Each path below is one point turned by a fixed rotation once a step. After each direction that follows a path, write how fast that rotation turns it, in degrees per step (0 if it stays still).
Each turn is a multiple of 5 degrees from 10 to 175, or 0.
Each row of a path follows its step; steps can be skipped.
Rotation 1:
step 2: [93, -212, -16, -211, 222, 192, -92, 18, -36, 45, 84, -297, -188, 24, 245, 162, -184, 30, -176, 198, 62, -52, -122, -196, 67, -104, 221, -309, 280, -244, 28, 108, 54, -136, 60, -190, 65, -168, 19, -48, 170, 63, 237, -205, 122, -190, -176, -373, -329, 219]
step 3: [-69, 135, -137, 106, -292, 353, 3, 25, 179, -80, -119, -56, 89, -118, 60, 41, 222, -195, -316, -290, -23, -226, 214, -171, 53, -198, 143, -177, 64, -29, -38, 146, -258, -300, -63, -199, -170, 37, -256, -50, -118, 46, -68, 122, 289, 322, -191, 191, 154, 135]
step 9: [156, -230, -245, -258, -335, -366, -16, 95, 44, -48, -132, -149, 11, -48, 105, -87, 197, -329, 19, 309, -54, 31, 144, -106, 396, -4, 48, 284, 0, 219, -149, 69, 13, -300, 65, -12, 218, 18, -167, 109, -38, -281, 94, 145, -44, 148, -68, 220, -3, 9]
step 17: [52, -381, 125, -145, -412, -282, 46, -290, -25, 45, -254, -65, 58, 177, 8, 131, 6, -251, 12, -54, -131, -117, 238, 33, -195, 351, 388, 51, 33, -40, -74, 146, -18, 157, 85, 0, -89, 57, -55, -270, 92, -34, 53, -102, 86, 100, 317, -70, -254, 167]
step 18: [113, 58, 72, -104, 47, -161, -364, -235, 171, -27, -83, 315, 74, -45, -139, 123, -31, 66, -288, 11, -25, -95, 301, -84, 54, -148, -53, -85, 24, 126, -325, 200, 92, -207, -92, 172, 73, -112, 7, 198, -186, 324, 249, 218, -266, 78, -91, -59, -305, -348]
step 20: [-40, -25, -166, -73, -174, 218, -299, 197, 133, -139, -194, 288, 35, 77, 181, 235, -111, -220, -15, -207, -9, -217, 41, 134, 143, -193, -195, -61, 199, 182, 84, 290, -189, 14, -51, 1, -49, 15, 290, 169, -252, -44, 279, -71, 394, 24, 31, -296, 101, -177]
step 21: [-23, 322, 123, -258, -223, 65, 113, -256, 68, 218, -19, -8, -99, -131, -16, 204, -295, -214, 61, 127, 9, -288, 425, -129, -37, 13, 64, -96, 99, -35, 15, -71, 197, -66, 282, -64, 104, -34, 289, -1, 271, -149, 30, -141, 114, -118, -150, 144, -27, 402]
Speeds:
[-39, -22, 70, -89, -12, 31, 9, 53, -59, 114, -60, 35, 17, -3, -38, 17, 41, -26, 26, -36, 38, 51, -1, -67, 6, -31, 53, 18, -101, 43, -29, 33, 72, 61, -85, 71, 80, -58, -24, -21, -94, -87, 26, 8, -64, -43, -38, 81, -130, 36] : 85
[-134, 52, -48, -27, 52, 135, 9, -21, -61, 15, -76, -70, -30, -44, -80, 78, 18, -13, 64, 32, 13, -76, -80, 16, -29, 6, -98, -80, -26, -14, 58, 43, 24, -70, 50, -76, -56, -21, 0, 29, -10, 16, 5, 14, 37, -16, 61, 117, -10, 11] : 40
[-4, 29, -19, 38, -57, 40, -38, 157, 61, -14, 80, 45, 27, -30, 39, 2, 29, 79, 87, 39, 0, -81, 124, -29, 4, 16, -11, -60, -14, -34, 73, 74, 1, 106, -18, -92, -4, -5, -57, 10, 52, 25, 48, -52, -4, -59, -106, 44, -4, 43] : 40
[-66, -33, 54, 28, -16, 46, -41, -26, 0, -47, -11, -39, -79, 113, 134, -61, -72, 26, 0, 13, 3, -76, -90, -3, 5, -116, -17, 8, -69, -39, -14, 42, -4, 104, 60, -25, 57, 89, -31, -29, 20, -15, -78, -35, -20, 79, 13, 6, -102, -33] : 125
[-81, -64, 22, -66, -71, 0, 74, -15, -4, -5, 66, 45, 77, -38, 12, -1, -72, 51, 69, -31, 98, 59, -120, 27, 132, -77, -13, -47, 99, -20, -16, -52, 1, 38, 9, -24, 2, -18, -62, 71, -24, 47, 105, -27, -55, -12, 35, -17, 49, -28] : 80
[-85, 15, 86, 14, 5, -19, -48, -3, -28, 88, -3, -10, 65, -3, -2, 60, 20, -38, 71, 170, -15, 4, -87, -95, -13, 70, 114, 26, 22, 1, 23, -65, -55, 24, 47, -11, 9, 13, 34, -24, 124, 10, -2, 0, -18, 12, 13, -101, -14, 94] : 170
[-68, -33, -50, 31, 7, -4, 13, 68, -31, -18, 45, 45, 81, -29, -44, 52, -36, 3, -53, -97, 5, -125, 35, -17, 15, -8, -2, 87, -48, 15, -30, -100, 149, 57, 69, -45, -22, -69, 77, 62, 13, 9, -93, 15, 22, -9, 49, -95, -53, -2] : 10
